In the rows, zero is written as 128.
Named turns come first, each shown by rows before and after it. Which turns, in which order, take the first row of each pair that follows to the second? Write the first one first, as in the answered first pair.
luze (before -> after):
[129 112  92  95 150 131 161  74 123 126 144 123]  ->  [137 117  96  92 154 130 165  71 122 126 144 119]
[186 168 169 132 151 121 130 112 150 127 117 107]  ->  [ 93 178 154 168 135 128 111  82 143 125 120 116]
[100 184 166 162 132 114 112 129 169 106  90 117]  ->  [ 56 123 120 176 125 125  99 147 158 116 105 151]
[166 132 143 120 143 133  94 190 142 136  89 114]  ->  [131 172 161 130 134 130  87 163 148 130  83 105]
dape (before -> after):
[132 133 122 138 172 133  99 123 150 136  84 134]  ->  [ 92 132 108 134 152 135  94 104 135 144 102 145]
[156 120  96 149 141 144 113 143 145 117 127  87]  ->  [114 113  79 148 130 150 113 128 138 124 137  94]
[173 154 134 169 149 103 132 130 142  87 117 122]  ->  [114 138 104 193 148 108 133 113 148  89 121 129]
[104 145 108  89 102 115 132  93 101 148 153 128]  ->  [171 156 141  78 117 112 135 121 111 135 139 114]
pupu (before -> after):
[128  92 108 142 134 118 121 157 125 126 131 130]  ->  [ 84 132 123 122 112 124 121 121 120 140 131 114]
[154 104  90 133 189 116 190 102 165 121 128 128]  ->  [105 195 148 134 150 114 158  69 149 109 122 105]
[184 131 115 148 183 108 168 123 160 114 120 110]  ->  [122 162 116 119 163 124 175  72 158 135 127  94]
filu (before -> after):
[ 84 152 133  96  90 115 136 138 124 142 155 149]  ->  [ 96 174 152 108  95 103 130 135 130 129 146 138]
[137 101 144 133 143 155 115 171 133 125 108 126]  ->  [138 103 146 134 143 156 115 168 131 120 105 128]
[116 138 139  83 138 154 144 102 135 159 128 102]  ->  [102 134 138  85 132 157 141 104 129 163 130 104]
[173 112 149 121  92 112 114 170 113 123 113 147]  ->  [175 108 143 118  95 116 115 170 111 125 114 145]
Pairs:
Between the rows of a pair lie two turns.
[ 74 109 133 169 139 154 122 150 160 111  72 106]  ->  [ 51 114 136 137 128 168 123 131 148 130  81 101]  luze then pupu
[103 164 126 144 127 100 150  82 152 118 126  96]  ->  [164  98  97 151 148  94 160 133 155 112 132 122]  pupu then filu
[ 93 200 190 107 104 154  98 127 107 131 131  86]  ->  [218  99 132 105 181 135 157 167 143 136 136 100]  filu then pupu
[128 145 146 106 124 156 125 127 114 139 140 123]  ->  [139 156 152 128 131 144 120 134 117 123 132 120]  pupu then luze
[190  76 103  91 124 135 136 168 119 129 164 155]  ->  [ 98 131 123  61  80 158 128 108 101 149 173 136]  pupu then luze
[150 129 139 143 132 138 111 165 133 116 110 125]  ->  [ 91 120 109 143 134 151 123 133 139 131 111 125]  dape then pupu
[173 100 137 152 128 117 146 152 117 108 146 143]  ->  [ 83 130 138 123 104 140 150  95 112 135 153 124]  pupu then filu
[101 160 175 114 119 149 113 127 132 145 106 101]  ->  [152  86 138 128 142 143 121 180 136 141 109 128]  pupu then filu
[ 87 149 107 167 113  89 118 142 128 103 135 146]  ->  [ 93 129  93 170 121  96 123 148 138 105 137 146]  pupu then filu
[154 143 123 149 138 101 111 128 135 100 143 130]  ->  [144 117 101 113 146 110 142 103 146 128 148 118]  pupu then luze
[ 74 110 108 141 137 143 132 125 140 141 124 131]  ->  [ 89 156 146 157 116 127 101 143 119 117 126 137]  pupu then dape
[100 121 105  74 118 137 140  84 132 140 150 121]  ->  [150 176 162 112 102 116  95 122 122  97 133 122]  luze then pupu
[136 125 142 110 169 134 147 124 167 144  93 108]  ->  [ 81 110 119 128 160 139 135 113 158 146  97 126]  luze then luze
[108 106 117  83 129 145 138 104 110 164 167 118]  ->  [123 111 139  72 117 150 124 125 103 157 160 117]  dape then filu
[120 132  94  94 109  99 129 102 106 139 185 157]  ->  [103 175 123 115 102  94 102 103 106 119 170 148]  filu then filu
[138 157 153 134  94 144  88 156 121 101 118 130]  ->  [130 126 131 134  92 148  86 167 113 107 126 146]  luze then luze
[129 109  82 158 114  83  92 158 119  93 135 154]  ->  [149  80  67  95 123 103 130 142 121 134 151 141]  pupu then luze
[142 116 120  62 128 136 153 123 139 162 140 119]  ->  [145 146 138  80 143 133 159 116 160 151 119  95]  luze then dape
[141 135 145  68  97 138 144 121 103 149 140 137]  ->  [154 139 152  78 130 148 160 121 136 145 115 114]  dape then pupu
[ 80 104 124 122 127 157 113 119 126 148 115 119]  ->  [147 120 156 119 110 134  92 160 105 127 124 135]  dape then pupu
[ 95 127 114 148 133 143 121 167 120 121 101 124]  ->  [127 113 116 120 119 142 127 184 100 130 120 136]  dape then luze
[140 101 139  80 152 159 150 113 163 138 116 121]  ->  [ 70 147 159 122 116 155 107 103 146 117 112 131]  pupu then luze
[131 108 122 138 155 123 146 139 144 123 111 129]  ->  [ 96 124 115 141 141 123 145 110 137 127 120 134]  luze then dape
[ 58 118 112 149 128 147 125 108 124 157 108 123]  ->  [ 91 141 137 181 109 127  87 147 109 123 107 142]  pupu then dape
[122 136 152 118 152 179 140 130 160 154  78  72]  ->  [ 94 145 148 141 146 174 132 117 161 144  81  76]  luze then filu
[111 119 147 108  76 159 120 163  93 151 125 141]  ->  [140 137 172 107  82 149 119 171  97 143 118 132]  luze then filu
[141 112 109  89 118 126 137 128 102 152 161 147]  ->  [167 152 143  91 118 116 131 127 107 138 151 131]  luze then pupu
[157 173 152  83 108 132 130 119 109 117 123  90]  ->  [160  90  95 131 163 134 154 146 149 115 102 104]  pupu then dape
[ 81 130 120 142 111 114 107 142 120 114 121 155]  ->  [143 157 140 143 142  93 127 137 145  99 114 136]  filu then filu
[108 100 103 148  93 119 112 153 103 119 146 169]  ->  [177 141 149 122  96 110 116 162 105 111 143 146]  dape then luze
[ 73 120 122 142 124 138 104 123 129 143 109 138]  ->  [ 83 137 141 119 111 141 102 123 118 153 111 135]  luze then pupu
[180 115 105 109 123 115 124 142 122 125 161 145]  ->  [173 129 109  97 134 116 143 113 140 135 158 128]  luze then pupu
[151  86 147 101 148 147 134 165 148 131  89 121]  ->  [143  85 141 103 156 146 145 149 155 132  91 118]  dape then luze
[ 87 130 134 175 105 136 107 123 167  92  81 138]  ->  [122  92  98 152 143 135 156 104 195 116  91 129]  filu then pupu
[196 129 170 119 169 122 150 158 168 134  98  97]  ->  [105 169 180  72 127 144 144 100 142 163 114  86]  filu then pupu
[134 136 152 181 147 111 112 134 126 121  72 122]  ->  [150  91 118 137 169 123 154 117 140 153  84 117]  pupu then luze
[105 166 184  92 104 121 125 117 110 102 149 144]  ->  [112 135 173 143 169 125 142 139 173  88  98 123]  dape then dape
[ 85 144 146 116 127 133 118 103 137 153 119 102]  ->  [ 73 132 139 140 116 132 101 122 129 142 115 113]  luze then filu
[127  81  94 107 147 111 166 101 159 141 142 155]  ->  [140 176 168 103 126  99 147  81 158 119 128 123]  luze then pupu
[ 85  40  62 127 138 147 144 139 123 172 133 153]  ->  [ 60 114 129 192 102 135  71 176 105 120 106 155]  filu then pupu
[183 144 191 124 115 103 138 147 113 110 136 109]  ->  [113 129 159 194 155 108 147 127 157  98  99  98]  dape then luze
[149 164 130 111 119  95 140  99 117 119 158 132]  ->  [149 111  99 110 124 106 145 120 108 128 166 152]  pupu then filu
[132 112 154 145 140 131 132 158 142 117 113 138]  ->  [144 116 156 140 151 128 142 148 148 120 115 128]  luze then filu
[152 116 118  99 111 110 134  96 126 134 150 121]  ->  [169 114 130  98 110 115 127 115 127 132 142 118]  filu then dape
[148 160 108 144 167 103 117 116 113 109 139 115]  ->  [121 123  76 126 169 120 128 106 111 130 151 122]  pupu then filu
[148  81 151 118 128 161 115 170 111 134  99 131]  ->  [101  74 124 120 119 168 115 151 102 139 112 142]  dape then dape
[ 98  87  90 118 116 124 143 128 109 147 158 159]  ->  [138  83 109 118 114 125 128 168 102 139 149 161]  filu then luze
[110 139 117 150 158 104 122 101 155 109 119 104]  ->  [ 92 138 114 156 145 107 111 106 141 105 123 117]  luze then pupu
[114 162 137 109 105 114 148 114 155 125 145 117]  ->  [139 140 131 100 119 117 160 125 164 130 141 114]  dape then filu
[144 171 138 155  99  97  84 123  87 103 154 160]  ->  [215 124 116 106 147 101 140 118 119 131 157 144]  pupu then luze
[159 138 123 101 112 103 137 105 118 108 165 124]  ->  [109 133 108 117 101 106 129  96 112 112 170 131]  luze then luze
[133 119 120 130 155 142 137 137 149 135 107 119]  ->  [100 145 128 119 131 142 128 116 138 138 112 114]  pupu then dape
[ 82  91 102 141 144 131 132 107 135 136 131 116]  ->  [103 119 131 177 138 116 100 141 131 101 114 118]  filu then pupu
[114 138 120 160 121 108 133 132 157 102 146 104]  ->  [112 112  99 145 106 112 130 144 141 113 166 126]  dape then luze
[217 105  81 143 119  99 142 142 134 139 140 163]  ->  [129 209 114 174  98  91 121  71 145 119 127 129]  luze then luze
[148 100 104 162 149 116 121 157 148 112 125 177]  ->  [178  99 109 135 159 119 139 152 152 128 130 169]  luze then filu
[159 129 154 145 145 122 121 182 136  99  91 125]  ->  [108 177 174 124 121 130 117 137 136 111  90 108]  pupu then pupu
[ 80 132 137  81  94 190 133  71 107 160 111  81]  ->  [148 106 153  53  88 188 131 116  87 164 119  98]  luze then dape
[134  76 102  74  99 137 122 175  88 160 166 155]  ->  [113 130 144  73  67 138 101 166  76 153 166 142]  pupu then luze
[131 109 107 160 185 174 171 136 174 123  81  79]  ->  [148 137 132 181 173 161 150 155 171 102  74  78]  pupu then pupu
[147 159 156 117 100 123 118 121  78 135 153 128]  ->  [190 136 155 150 153 122 141 139 127 126 117 109]  filu then dape
[140  99 130 160 120 102 118 140 123 123 144 125]  ->  [118 100 120 123 123 116 145 104 137 149 153 109]  luze then pupu
[148 103 113  78 111 145 150 109  91 160 165 139]  ->  [192  97 123 104 121 128 134 149  89 137 158 147]  pupu then pupu
[143  97  92 111 137 115 165 119 134 157 153 127]  ->  [ 79 138 115 134  97 114 117 113 103 140 155 138]  pupu then luze
[107 117 114 133 137 127 138 116 131 159 158 143]  ->  [146 158 148 149 137 106 130 123 130 132 149 135]  pupu then filu
[ 92 117 162 129  86 163  81 142  90 118 161 153]  ->  [153  46 113 128 141 154 127 155 125 126 163 159]  filu then pupu
[101 123 118  83 110 124 133  93 107 150 154 136]  ->  [145 159 162 109  98 105 101 132  96 118 137 142]  luze then pupu
[158 158 123 156 184 132 130 132 141  92  99 113]  ->  [104 143  98 178 171 132 121 117 133  91 111 129]  dape then pupu
[121 117 136 103 171 152 164  95 150 173 111 119]  ->  [146 173 182 148 154 129 118 129 139 127  94 119]  luze then pupu
[ 95 120 130 177 115 122  95 160 130 101 111 153]  ->  [ 96 112 116 105  88 132 110 138  96 136 154 160]  pupu then dape
[111  87 108 123 132 140 127 129 134 139 120 125]  ->  [123 138 147 124  97 129  98 131 109 122 127 129]  dape then pupu
[148 139 178 112 168 167 136 136 177 136  63  79]  ->  [ 90 147 161 131 161 171 137 107 183 139  61  80]  pupu then luze
[ 51 151 134 152 133 155 140 101 147 130  94 103]  ->  [179 112 140 170 128 120 112 192 112 100 110 149]  dape then pupu
[ 67 128 121 143 139 100 119 134 119 146 120 171]  ->  [ 94 170 153 135 124  87 108 133 111 135 123 166]  filu then dape
[ 81  99 102 174 150 144 111 146 134 116 107 142]  ->  [144 146 152 104  93 130  94 152  81 128 147 150]  dape then dape
[103 173 140 150 121 152 119  88  99 136 117 100]  ->  [ 80 143 106 166 125 151 122  87  99 134 126 117]  filu then luze
[112 149 100 174 133 141 145 117 137 109 117 138]  ->  [125 121  86 141 109 143 141 132 105 121 145 161]  dape then luze
[176 118  98 122 147 104 137 106 143 120 136 136]  ->  [150 161 124 109 136 111 134  77 140 122 130 117]  pupu then dape
[111 131 140 152  95 125  89 161  99  94 115 145]  ->  [125  88 107  98  97 133 116 154  91 125 142 153]  pupu then dape
[ 75 114 142 130 146 179 122 164 158 148  76  90]  ->  [ 45 123 136 142 120 168 104 164 135 144  93 111]  pupu then dape
[ 91  98 106 142 145 145 127 141 118 176 110 114]  ->  [132 168 155 163 145 118 116 144 124 140  96  97]  pupu then filu
[142 108 112 176 129 126  78 188 128 115 104 155]  ->  [ 44 144 109 150 113 149  88 118 130 144 108 130]  pupu then filu
[165 114 124 110 155 124 120 155 145 133  89 117]  ->  [101 148 136  89 124 145 112 117 129 150  96 105]  filu then pupu
[ 98  91  73 168 171 122 160 110 192 140 104 104]  ->  [ 37 161 100 150  93 116 113  79 125 141 144 128]  dape then filu
[137 166 162 167 148 118 111 128 158  91  99 100]  ->  [133 130 120 111 167 129 164  83 172 132 119  85]  filu then pupu
[ 87 136 143 107 114 174 113 116 134 151 117  89]  ->  [110 102 127 170 134 158  98 164 145 117  98 110]  pupu then dape
[159 119 160 101 148 124 130 147 140 130 108 124]  ->  [152 103 142 119 164 122 135 149 150 130 108 131]  luze then pupu
[113 122 119 110 102 129 103 140  96 141 162 163]  ->  [169 110 135 144 158 127 121 171 145 120 114 138]  dape then dape
[102  95  84 111 150 119 170  85 143 144 155 141]  ->  [182 123 131  71 137 113 166 107 120 139 163 130]  dape then dape
[ 35 159 135  91 132 163 143  74 124 165 122  90]  ->  [ 90 207 179  82 126 148 135  81 122 149 120  75]  filu then dape
[113  92 101 144 156 139 138 146 146 120 100 116]  ->  [ 82  94 104 133 136 145 128 137 129 128 107 125]  pupu then luze
[ 99 128 126 191 137 107  95 143 118 121 106 129]  ->  [102  95  90 155 169 115 144 110 139 151 119 113]  filu then pupu
[162 121 143 144 159 127 135 151 150 122 111 127]  ->  [132 112 123 140 165 133 151 127 160 133 114 124]  luze then pupu
[101 133 106 136 142 121 146 103 140 125 160 145]  ->  [164 152 141 113 132 113 144 121 134 121 158 134]  dape then dape
[114 122 115 135 147 145 148 112 170 141 116 116]  ->  [131 146 134  93 104 141 132 109 130 153 151 129]  dape then dape
[112 161 136 125 139 134 142  80 152 125 115 104]  ->  [106 149 127  96  94 136 123  97 108 137 152 132]  luze then dape
[ 87 126  89 139 116 102 143 127 141 128 146 143]  ->  [ 95 160 113 155 119  92 137 126 149 109 133 133]  filu then filu
[165 150 146 144 160 103 156 103 190 121  91 105]  ->  [ 67 169 127 139  99 108 127  64 144 127 133 127]  luze then dape
